(in the rows, 128 means zero)
Rotation paths and how fast each direction turns (degrees a step)
Each turn is a multiple of 5 degrees from 10 to 175, or 0.
Each row of a path follows its step; steps can be skipped.
Rotation 1:
step 0: [129 143 144 125 120 154 127 134 117 122 122 123 124 125 127 132 132 130
 124 133 118 121 140 132 130 131 113 121 119 128]
step 1: [145 141 124 125 119 127 123 125 111 130 131 113 117 139 131 119 140 124
 132 121 114 124 129 135 126 128 111 128 132 125]
step 2: [149 128 129 137 137 131 137 127 123 128 128 129 120 129 133 117 125 129
 123 130  96 120 131 122 130 128 128 119 118 127]
step 3: [128 135 138 140 123 136 135 131 111 128 124 118 137 126 130 116 136 133
 125 131 114 132 138 124 152 119 128 120 133 125]
step 4: [146 140 126 139 120 119 126 121 123 142 120 117 123 135 128 113 129 130
 129 138 127 137 142 125 135 137 129 132 132 115]
step 5: [135 130 136 129 130 142 128 116 131 131 129 133 123 125 128 120 125 130
 124 147 121 121 155 132 132 134 125 116 117 118]
step 6: [129 139 126 124 119 140 131 117 119 129 139 118 120 126 124 116 137 135
 133 128 132 123 140 140 144 127 111 117 136 131]
step 7: [148 136 109 130 127 124 142 118 132 131 126 130 110 139 124 122 136 132
 136 131 119 118 131 125 137 137 124 122 127 130]
step 8: [126 126 127 134 133 133 143 118 127 128 130 130 131 131 116 125 140 134
 131 139 111 113 134 121 142 112 133 113 122 119]
step 9: [127 142 127 142 124 127 136 120 126 142 126 111 125 124 112 115 133 144
 133 132 134 130 123 121 139 119 125 127 133 121]
step 10: [134 145 130 133 124 136 135 125 137 137 112 128 118 131 115 132 131 134
 130 144 129 122 136 118 125 141 128 128 114 117]
step 11: [121 139 136 121 123 143 123 120 122 130 132 119 124 130 112 131 138 129
 131 138 125 113 137 133 121 116 114 120 120 117]
Speeds:
[129 123 129 128 133 126 124 123 130 130 133 128 129 127 129 125 127 128
 127 130 125 125 128 129 122 122 128 127 126 123]	115
[133 126 130 131 131 125 128 127 126 129 129 126 120 128 122 126 128 124
 130 123 133 132 129 128 127 127 128 133 131 129]	135
[124 127 128 130 123 129 130 128 136 131 124 126 125 128 123 133 129 129
 129 125 129 126 125 126 123 123 126 124 128 128]	25
[131 126 127 128 135 130 133 128 131 126 124 127 124 133 132 130 124 128
 128 133 129 133 126 126 126 130 126 125 127 127]	135
Rotation 2:
step 0: [124 127 125 132 113 129 110 117 120 130 127 116 131 139 110 126 113 133
 150 132 130 108 129 131 120 141 122 126 125 131]
step 1: [126 139 123 113 135 140 118 125 124 119 124 117 121 117 118 130 137 144
 134 124 144 135 113 130 130 117 107 120 136 121]
step 2: [122 122 124 140 132 123 111 121 123 118 127 118 129 149 124 128 129 135
 115 103 140 122 131 144 132 127 135 122 123 121]
step 3: [123 131 134 133 127 128 112 128 147 117 131 124 115 110 129 128 136 148
 121 130 121 126 146 125 130 127 119 111 116 128]
step 4: [122 131 118 136 135 139 118 140 125 121 127 110 138 133 122 113 120 114
 116 121 121 146 138 115 137 127 134 113 131 135]
step 5: [133 134 134 131 134 140 112 116 140 144 143 114 142 132 133 137 130 122
 135 132 113 124 139 134 121 142 114 122 125 130]
step 6: [128 130 137 119 125 114 124 138 122 132 126 115 130 134 112 112 129 124
 151 126 134 146 122 126 128 134 109 113 125 133]
step 7: [131 143 134 122 134 134 102 117 118 130 121 124 122 146 143 132 134 132
 136 119 128 125 114 136 142 126 126 128 132 139]
step 8: [113 121 131 128 127 114 118 123 138 116 124 134 135 131 117 131 134 140
 131 122 125 142 129 144 142 117 113 132 107 127]
step 9: [122 118 145 130 139 134 118 136 136 126 114 117 115 133 134 130 132 139
 119 113 114 142 128 116 124 119 142 123 130 139]
step 10: [118 135 134 141 125 132 117 131 122 123 125 124 136 130 121 126 115 126
 120 141  99 133 149 143 128 128 122 136 130 133]
step 11: [115 128 121 110 127 145 138 134 139 137 127 108 130 138 120 131 122 135
 144 128 111 135 127 118 116 131 120 123 125 133]
Speeds:
[127 129 130 128 125 127 132 122 128 125 132 124 133 130 130 128 128 130
 129 129 126 124 130 132 129 131 130 130 119 126]	135
[126 131 125 124 124 126 128 129 126 131 130 132 121 131 130 129 131 132
 127 123 131 130 129 132 134 129 128 127 127 125]	65
[131 124 133 119 125 131 126 131 132 124 132 129 128 130 127 125 127 125
 126 127 130 125 130 129 130 128 128 133 131 128]	0
[129 127 130 134 129 132 128 131 132 123 126 128 127 127 128 127 128 134
 130 128 131 130 127 136 127 124 133 129 128 126]	55
[129 126 129 123 128 125 128 126 128 130 124 128 133 129 125 128 130 130
 128 131 129 123 121 133 131 126 130 121 131 127]	60
[130 132 129 125 129 132 128 124 136 127 127 127 124 129 135 131 131 130
 129 128 124 127 124 124 125 130 128 127 131 125]	175
Rotation 3:
step 0: [145 133 128 118 135 116 139 121 126 134 124 131 117 132 131 125 120 124
 124 138 108 135 121 131 130 125 144 128 136 135]
step 1: [137 136 137 144 137 133 120 129 138 137 143 117 122 116 134 128 124 133
 132 134 120 128 127 126 120 144 139 129 128 121]
step 2: [124 131 138 130 128 123 135 134 127 127 127 125 123 130 133 138 118 135
 118 111 131 113 129 118 126 139 119 145 122 114]
step 3: [125 121 130 105 132 131 128 140 122 106 141 127 130 141 126 127 118 132
 125 130 122 122 132 139 137 125 130 133 125 123]
step 4: [134 117 115 125 142 125 120 130 134 127 128 131 125 111 120 131 116 118
 119 137 115 131 141 136 131 130 121 127 131 139]
step 5: [131 126 115 145 132 121 133 112 136 127 126 125 121 129 139 132 126 127
 136 129 115 119 123 138 113 125 129 143 138 129]
step 6: [136 141 127 125 120 133 125 126 124 122 122 131 133 135 132 116 121 143
 132 122 116 125 126 121 116 151 139 136 125 125]
step 7: [136 133 144 114 131 117 111 126 130 135 135 135 122 135 121 136 111 134
 124 130 141 120 135 128 130 134 134 133 123 132]
step 8: [126 116 133 129 134 131 130 132 130 120 143 125 136 119 134 142 107 131
 137 128 137 141 133 134 128 124 117 137 136 125]
step 9: [137 131 110 128 127 128 136 133 127 116 113 123 127 124 117 144 117 132
 132 121 111 128 131 130 127 116 125 127 127 120]
step 10: [136 132 106 123 129 136 110 124 136 129 135 121 131 138 118 125 133 128
 135 137 124 109 126 130 117 131 128 128 130 126]
step 11: [126 134 128 125 112 127 123 119 133 130 129 141 131 128 131 128 118 119
 122 128 133 125 126 124 114 145 113 138 136 145]
Speeds:
[134 122 125 128 130 126 126 128 125 131 129 128 127 128 129 130 130 129
 129 123 123 134 125 133 130 126 125 125 129 127]	80
[126 131 124 131 132 133 125 126 124 127 123 125 127 133 132 130 129 130
 130 126 128 126 126 127 131 130 125 129 120 127]	95
[130 131 128 129 129 130 132 131 128 134 130 126 129 130 124 133 123 127
 129 129 132 132 125 127 132 130 132 129 128 121]	55
[129 124 126 129 124 128 137 131 126 127 128 132 129 130 129 131 132 132
 131 125 127 128 133 126 124 127 130 132 124 127]	110
[126 130 118 125 130 129 132 121 133 130 127 129 129 129 129 128 129 124
 128 131 125 129 130 129 126 129 129 124 129 126]	70
[128 129 123 127 129 126 131 130 127 125 127 119 129 128 126 128 130 132
 125 129 132 130 134 132 132 126 126 130 131 132]	70
Rotation 4:
step 0: [131 121 119 126 137 118 127 130 124 121 119 119 129 125 132 111 110 130
 123 142 118 135 130 130 123 125 129 142 141 133]
step 1: [111 113 125 114 125 132 123 129 133 137 144 126 121 136 133 123 117 121
 115 130 129 131 125 126 124 114 128 133 138 124]
step 2: [123 116 130 130 134 118 125 126 125 125 132 127 129 114 134 109 137 115
 118 125 126 129 119 146 128 127 123 120 132 115]
step 3: [125 124 125 135 132 133 124 129 123 127 123 124 149 130 144 128 119 117
 116 147 129 130 138 128 131 129 130 124 136 114]
step 4: [119 129 125 113 129 132 123 142 132 138 145 135 139 126 147 133 141 126
 126 138 126 126 122 136 127 133 130 129 135 135]
step 5: [130 118 129 117 120 123 119 121 108 128 122 139 142 111 133 135 136 117
 133 128 128 132 125 136 128 124 135 121 124 127]
step 6: [114 133 137 137 133 128 128 138 121 128 111 142 135 128 137 139 131 123
 124 131 136 128 140 133 136 119 136 131 137 140]
step 7: [134 126 127 123 132 133 130 140 120 124 132 132 125 118 122 140 131 122
 120 133 108 127 124 132 129 132 139 141 138 148]
step 8: [125 109 134 118 122 122 128 128 116 111 125 136 117 119 135 138 128 134
 123 124 123 126 134 116 120 112 130 130 130 129]
step 9: [119 120 138 140 129 122 140 135 134 129 115 124 117 122 144 122 122 126
 123 116 119 134 127 135 125 125 142 135 135 133]
step 10: [134 127 128 121 135 133 131 130 118 122 137 123 114 128 135 123 109 114
 111 129 120 134 133 125 124 138 134 121 136 131]
step 11: [112 121 119 116 134 129 123 133 124 118 140 125 124 121 145 116 123 143
 124 124 124 129 141 136 123 125 127 130 125 120]
Speeds:
[129 129 129 125 131 129 128 132 130 130 130 128 123 129 126 128 133 118
 129 125 127 125 121 128 128 133 130 129 126 128]	135
[129 128 127 125 124 125 127 126 130 125 123 127 126 130 126 129 127 131
 121 124 129 124 123 127 133 128 129 132 135 127]	45
[132 120 126 127 133 127 125 128 127 125 129 133 125 123 127 128 129 131
 128 128 134 130 128 128 131 133 128 129 125 125]	125
[128 130 132 127 130 131 125 129 132 127 125 128 132 128 126 130 125 130
 125 125 128 132 123 127 125 130 120 128 122 130]	0
Rotation 5:
step 0: [131 122 134 132 132 129 133 141 136 125 132 125 129 127 118 142 106 114
 150 120 126 125 127 131 128 129 139 124 124 117]
step 1: [133 138 131 120 141 130 133 130 141 109 127 128 123 111 138 136 120 114
 136 123 124 132 132 124 127 133 145 132 138 133]
step 2: [136 128 130 118 134 129 136 128 125 110 125 113 135 119 147 125 121 125
 146 146 139 125 130 126 132 122 126 132 122 131]
step 3: [137 143 121 132 127 126 127 128 116 121 124 113 119 115 147 135 132 133
 131 120 136 142 131 131 126 121 122 132 111 123]
step 4: [126 119 127 144 124 132 123 113 121 123 140 117 125 139 133 134 129 126
 144 116 134 143 129 120 128 115 127 139 118 126]
step 5: [144 124 111 133 123 129 130 118 125 120 149 129 128 123 117 135 127 129
 138 113 129 134 123 129 124 128 139 127 136 111]
step 6: [139 127 139 132 120 123 132 134 135 110 129 141 136 131 118 131 113 111
 140 125 133 132 125 136 129 122 136 139 131 115]
step 7: [139 134 129 120 135 118 138 132 138 103 125 115 121 130 130 138 117 114
 119 126 138 128 130 128 127 126 139 123 137 130]
step 8: [125 123 130 118 134 133 130 135 124 102 119 120 137 131 154 126 133 127
 131 130 139 134 126 129 122 116 127 132 136 125]
step 9: [126 130 122 125 134 126 133 132 114 129 124 112 131 130 140 143 123 136
 136 121 142 140 128 132 120 118 123 113 116 114]
step 10: [118 121 128 131 135 140 124 127 121 128 131 130 126 130 132 147 132 123
 141 104 123 145 129 127 128 121 137 137 118 121]
step 11: [134 122 124 126 143 125 135 118 123 125 150 129 131 125 122 136 114 123
 150 122 123 126 121 123 130 126 145 125 129 122]
Speeds:
[125 128 124 128 129 134 121 126 126 129 129 124 128 127 128 123 126 125
 125 127 127 133 128 129 127 123 122 124 125 126]	65
[127 129 132 126 127 129 127 132 132 127 129 128 123 126 127 121 126 127
 131 126 132 125 134 131 130 128 129 125 134 126]	60
[128 125 129 130 129 125 129 125 132 127 123 123 131 126 130 128 130 131
 127 132 122 131 134 133 131 125 131 126 129 126]	60
[123 128 127 136 125 128 127 133 130 128 129 123 127 131 131 129 130 135
 131 127 129 129 125 128 123 130 127 127 131 128]	70
[131 128 130 131 127 130 127 130 132 125 124 126 133 125 128 128 126 120
 126 130 126 124 127 126 121 132 127 125 131 129]	60
[132 131 127 128 130 124 133 126 126 129 129 126 124 130 128 127 122 131
 127 128 125 129 127 122 129 130 127 119 128 125]	170
[130 125 123 126 127 128 129 129 129 130 130 119 128 128 122 133 128 128
 128 130 133 122 129 131 129 129 129 125 125 130]	160
